In the rows, 128 means zero.
The rows of A fall into several groups, and each row is roughly a mix of its group's hidden directions.
A (180 x 14):
[[154  98 150 107 136 129 105 167 111 148 130 167  97 136]
 [154  93 146 113 128 180 144 162 122 140 133 123  95 127]
 [112  84 147 136 131 137 147  73 115 108 151 107 115 135]
 [168 109 115 114  91 156 131 132 161 140 100 124 166 127]
 [ 94 131 128 148 120  89 137  75 139 129 129  99 109 152]
 [136 152 121  91 126 149 144 108  78 157 124 149 107 150]
 [175 126 143 104 138 126 116 153 133 183 144 154 121 126]
 [106  82 130 149 113 131 157  83 133 119 130  91 133 144]
 [172 149 106  86 137 124 112 169 124 146 117 134 139 152]
 [132 127 160 127 134 137  98 126  66 139 160 148 149 136]
 [149  98  91 128 141 125 166 152 111 133 124 165 131  92]
 [104 153 146 165 106 102 148 148 165  95 144 128 109 127]
 [156  85 174 116 151 154 130 165 124 140 130 131 112 131]
 [146 148 130  90 151 106 152 134  99 147 120 111 165 162]
 [119  80 142 111 117 145 140  88 150 120 100 146 101 106]
 [147  88 152 136 122 152 168  89 121 114 131 141  97 141]
 [132 152 115 108 159  92 134 137 128  93 124 141  74 138]
 [104 124 106 135 131  77 172 111 141 104 109 106 146 124]
 [ 92 146 100 164 138  95 120 116 113  98 148 148  98 130]
 [126 142 124 119 172  86 163 145 151 121 120 101 133 160]
 [ 60 110 143 128 143  98 114 132 123 125 128 100 121 152]
 [111 143 139 176 140 108 158  95 159 101 144 107 117 122]
 [100 118 128 130 101 134  96 138 151 117  85  96 162 108]
 [145 105  94 130 140  99 151 111 138 125 141  87 170 110]
 [121 154 107 144 138 109 158 135 107  83 159 154 127 158]
 [ 97 101 157 143  97 151 128 152 105 112 154 159 105 138]
 [119  97 149 134 130 163 117 185 115  99 131 137 153 138]
 [143 115 121 123 113 105 121 184 155  83 106 121 142 126]
 [102 177  99 127 102 104 150 128 165 112 129 117 111 115]
 [125 138 107 128 128 128 112  58 137 110  91 121 124 145]
 [131 117 112 126  97 115 113 120  72 121 106 126 164 162]
 [138 131  89 109  97 122 102  91 136 160 126 153 143 158]
 [110 156 136 141 136  94 116 138 110 122 176  90 141 156]
 [ 72 105 117 157 108  98 142 121 138 103 133 133 157 138]
 [128  82 140 115 149  91 166 108 124 146 135 148 158 137]
 [113 123  82 135 119  81 160  98 120 141 142 141 101 130]
 [ 83 168 110 162 107  95 129 130 143 107 107 131 130 141]
 [141 184 111 117  85 124 110 147 126 126 151 109 146 107]
 [148 127 124 101 121 155 144 154  99 126 187 150 139 140]
 [ 85 149 148 153 102 136 142 153 163 120 139 156 122 101]
 [166  99 159 105 130 153 106 153 136 137  94 106 141 149]
 [152  97 102 131 167 126 135 120  90 127 168 144 123 154]
 [ 80 159 134 157 143 121 150 112 139  78 131 128 127 115]
 [117 154 139 115 157  89 140  79 106 149 123 114 132 156]
 [135 137 146 105 125 120 144 168 191 126 128 140  99 116]
 [101  81 124 153 118 164 128  98 107 102 149 135 109 117]
 [126 136 156 127 158 149 106 131 105 175 153 165 107 131]
 [ 95 170 101 122 124 141 128 152 173 101 135 151 121 115]
 [126 112 152 109 124 177 122 118 129 173 152 148 104 105]
 [131 100 144 148  96 154 131 129 116 117 104  91 177 140]
 [ 98 118 108 139 145  78 170 131 155 124 116 140  99 125]
 [ 56 138 144 122 129 118 151 141 137 104 115 117 135 105]
 [146 170 168  94 137 110 153 143 152 154 152 127 131 130]
 [172 146  82 111 143 115 118 137 148 133 108 136 162 153]
 [105 134 102 164  93 132 148 132 147  85 111  99 142 116]
 [175  98 118 137  89 170 103 117 143 143 131 128 124 120]
 [103 128 143 152 119 188 108 122 131 110 132  94 122  99]
 [137 120 142 133 129 123 154  96 171 146 119 118  82  91]
 [150 167 102 109 138 160 144 124 138 103  91 135 143  95]
 [171 149 129 103 144 151 128 129 123 153 102 119 152  81]
 [169  95 143 135 118 168 158 128 106 130 104 136  94 129]
 [131 131 132 167 131 163 132 114 168 146 134 150  96  91]
 [152  98 160 149 152 142 141  99 100 119 129  88 125 155]
 [124 148 121 102 126 143 104 161 105 147 165 170 156 134]
 [128 184 130 140 127 125 108  82 156 113 136 155 115 134]
 [104 132 134 130 108  94 159  97 154 151 162 127  96 148]
 [167 105 137  85 133 135 117 142 135 168 117 143  95 108]
 [119 109 138 129 112 128 114 143 147 162 175 117  76 123]
 [153 143 100 104 153 120 158 125 131 112  87  85 111 121]
 [141 128 123  95 142 129 112 194 122 161 121 147 116 142]
 [ 79 176 128 126 133 114 123 135 158 120 145 144 129  91]
 [128 150 127  89 136 120 126 192 139 154 133 155 122 124]
 [141 108 153 158 146 112 163 124 143  88 149 134  87 127]
 [108 126  99  99 139  85 138 142 116 110  94 119 149 165]
 [152  96 164 132 110 166 134 109 175 135 136 137 110 137]
 [167  89 151 120 140 175 133 136 138 116  92 122 136 114]
 [185 118 150 116 134 162 105 124 112 162 143 139 114 140]
 [142 103 101 147 123 158 161 115 147  93  87 120 125 151]
 [166  92 111 119  96 155 141 115 155 130  91 118 150 130]
 [122 118 151 144 145 164  96 119  89 141 172 145 125 109]
 [103 146 142  96  98 152  96 167 139 137 139 146 147 102]
 [119  88 160  98 119 144 136 142 166 141 131 151  89 122]
 [142 102 132  98 123 152  96 133 100 148  79 118 155 133]
 [ 82 166 130 148 111 100 120 110 151 107 130 158 151 135]
 [121 141 174 131 128 129  91 128 133 187 122 128 102 130]
 [ 99 155 126 162 141  98 143 110 132 112 160 141  85 112]
 [133 120 151 111 124 176 112 116 125 157 148 158 106  88]
 [126  69 165 153 103 145 146 115 120 117 144 125 144 144]
 [ 90 112 122 137 118 137  83 129 124 115  96  96 167 127]
 [109 123 144 180  98 109 140 142 174 105 124 122 140 116]
 [133 173 112  96 144 154  91 145 135 131 139 129 157  98]
 [118  98 137 143  88  93 167 143  96 121 128 151 109 134]
 [147 120 136  96 134 130 110 191 109 168 132 133 122 136]
 [130 122 143 121 151 168 121 126 103 189 149 149 117 135]
 [127 146 135 133 125 154 169  95  87 118 160 110 125 158]
 [151 100  88 134  83 126 147 130 161 120 100 127 151 136]
 [112 135  88 150 117 124 148 100 140  90 143 125 145  82]
 [105 132 125 178 115 128 107  74 107 115 148 116 126 114]
 [119 130 123 131 117  75 118 180 139 133 140 137 127 168]
 [140 142 151 116 146 177  88 121 122 111  96 118 160 123]
 [133 167 115  99 167 136 107 165 135 154 136 145 103 112]
 [120  96 140 108 149 171 136  83 111 143 146 118 122  97]
 [161 147 126 110 143 110 139  89 165 165 116 154 110 119]
 [128 169  99 110 121  90 122  85 134 146 102 107 137 136]
 [130 155 140  88 147 127  99  91  91 128 157 141 112 117]
 [114  99 152 120 116 160 114 135 159 110 139 107 152  79]
 [179 101 134 105 147 165 134 113 100 138 117 136 102 141]
 [157 112 154 141 142 120 141 118 150 132 149  72  92 133]
 [174 157 124  88 156 146 134 137 166 137 122 112 120 144]
 [122 145 110 153 129 120 153  79 167 110 126 156 106 109]
 [ 92 136 166 165 112 124 106 148 165 108 138 112 144 113]
 [111  79 157 147  97 131 121 105 102  99 151 116 142 138]
 [137 141 138  82 171 149  91 127  95 138 146 115 136 136]
 [ 88 132 104 162 108 101 150 138 127 110 171 146 113 127]
 [114 134 122 112 154  81 166 128 154 125 112  85 116 133]
 [147  87 126 101 125 173 131 110 113 129  89 114 156 134]
 [134 179 110 119 148 142 110 143 145 168 134 146  98 104]
 [120 108 109 161 108 155 118 150 120  71 112 116 150 122]
 [129 140 133  89 120 141  91 161 105 149 102 166 148 131]
 [112 158 110 153 110  96 133 135 170 109  93 121 156 115]
 [102 132 112 133  87 132 106 175 102 113 126 165 124 143]
 [132  76 121 130  94 165 152 117 146 105 121 109 140 104]
 [157 115 159 120 161 140 144 120 109 132 177 130  90 138]
 [ 85 141 117 162 128 104 103  93 135 116 144 106 151 101]
 [134 164  83 132 146 107 144 127 103 114 157 136 149 164]
 [114 161 114 131 114  82 118 110 158 113 100 106 136 162]
 [145 141 150 121 121  92 114 191 147 146 131 111 132 148]
 [149  95 170 116 122 139 127 140 101 149 109 129 132 178]
 [135 167 130 146 109 165 118 134 134 132 158 129 147  75]
 [ 69 141 139 141 133  98 153 107 132 110 155 130 107 151]
 [136 192 104 134 118 116  95 116 131 113 118 104 151 112]
 [131 130  93 133 128  88 181 130 143 113  94 117 135 106]
 [114 136 112 117 122  99 188 114 131 127 105  89 143 110]
 [154 139 151 105 151 158 101 157 105 164 144 145 140 104]
 [139 120 130 138 135 143 108  92 142 112 118  75 133 176]
 [168 131  96 129 115 133 135 117 119 105 100  94 176 132]
 [143 155 123 117 118 114  88 182 133 151 137 146 159 140]
 [142 136 153 122 126 153  87 164 128 170 150 162 128 131]
 [167 112 146 131  87 154 166 167 133 130 120 143 134 140]
 [113 116 125 140 166  87 157 129 161 114 104 117 112 163]
 [113 172 107 153 136 109 160 104 136  87 132 115 154 136]
 [ 90 103 139 175 138 105 101 139 146  94 142 115 115 132]
 [160 142 138 106 112 138 104 104 149 185 151 144 119 131]
 [130  96 149 147 128 143 166 110 141  96 108  86 104 115]
 [106 109 154 136 119 149 119 138  81  87 121 111 127 165]
 [116  75 148 138 151 137 144  87 141 100 111 137 113 110]
 [159 107 127 130 153 147 154 109  86 137 170 146 129 150]
 [137  95 151 154  97 144 126 136  86 133 144 133 163 159]
 [113  66 137 124 103 155 110 101 105 107 125 139 124 114]
 [110 122  77 148 100 103 162 110 143  98 110 127 140 128]
 [157 120 134 113 164 129 132 116 112 165 161 167  96 126]
 [143 123 133 107 136 127 119 160  80 153 119 148 153 171]
 [ 97 136 107  98 136  95 172 121 149  97 155 138 122 115]
 [121 157 109  85 121  94 151 121 163 142 106 101 114 139]
 [185 118  91 133 122 111 116 158 138 135  95 139 132 111]
 [127 116 131 132 145 169 117 155 137 179 138 160  95 130]
 [125 125 158 153  99 122 140 151 127 142 176 103 146 166]
 [130 137 118 106  82 102 140 139 121 109 135  83 163 149]
 [156 121 169 133 136 151 123 145 125 157 176 147 158 125]
 [101 101 131 162 116  97 160 100 126 116 122 164 101 141]
 [ 97 168  96 149 137  86 134  95 131 100 118 130 119 125]
 [ 96 117 114 165 116 112 112 110 122 119  67 126 144 140]
 [117 139 117 147 116  90 110 112 130  61 120 116 134 110]
 [148 157 137 116 120 175  74 155 121 141 122 134 140 139]
 [ 71 125 142 126 135 138 118 161 123 128 125 141  73 128]
 [ 98  98 125 172 118 133 134  80 127 102 135 106 144 113]
 [136 134 150 112 126 150 126 164 146 182 143 159 102 138]
 [101 120 126 163 108  76 147 154 131 140 134 141  93 119]
 [140 120 142 110 136 162 112 129  95 137 163  81 152 150]
 [134 141 130 133 156 112 148 109 129 145 153 180  81 122]
 [133 164 103 118 179 104 145 125 153 104 113 107 128 106]
 [126 110 132 115 182 132 100 120  90 118 107 159 114 148]
 [135 135 112 120  81  95 147 151 159 103 103 107 142 146]
 [130  89 137 142  99 130 159 118 122 100 137  89 167 143]
 [181 124 143 111 137 134 174 105 126 152 125 136  95 124]
 [107  74 141 147 149 114 153 106 141  91 124 107 126 142]
 [135 167 124 109 118  89 107 181 143 100 127 136 128 130]
 [130 150  85 130 117  88 144 149 143  89  95 123 130 142]
 [126 145 153 113 156 156 139 170 107 133 138 136 160  88]
 [118 112 146 102 141  99 131 111 110 135 100  81 113 169]]
One row of each group comes first, with its name. Which group is each row after those in?
[115 102 126 139 103 181  89 109 113 114 148 144 136 150] => R
[120 143 133 170 141 101 155 127 147 112 173 161 106 129] => U
[122 121 130 122 136 113 156 107 124 104  77 125 106 178] => K
[108 124 125 151  89  88 136 100 149  90 122  98 128 140] => X

[139 130 143 152 132 183 123  93 145 112 141 149 113  91] => R
[125 111 117 154 121 134 110  83 126 121 169 125 174 104] => K
[105 115 145 120  94 133 164  84 150 147 149 101 117 147] => R
[121  91 119 165  99 133 133 102 129  78 121 109 145 113] => X
[139 148 134 120 163 127 151  70 110 121 126 110 153  99] => X
[135  82 144 122 124 165 172 107 156 153 114 131 121 123] => X
[134 119 119  86 108 137 161 114 109 174 126 100 157 118] => R
[159 121 108 120 168 116 152 116  99 124 160 151  96 150] => U
[112 125 140 103 165 168  79 114 110 142 149 131 120 116] => K
[121 108 127 148 118 105 149 134 173  91 104 143 103  95] => U
[ 96 136 101 152 142 139 142  94 101 107 152 156 114  96] => R
[156 168 126 111 182  99 127 115 130 144 128 154 109 129] => U
[132 170 137 167 139 111 134 116 160 148 151 124 172 124] => U
[139  93 150 110 179 116 138 125  98 136 109 124  90 138] => R
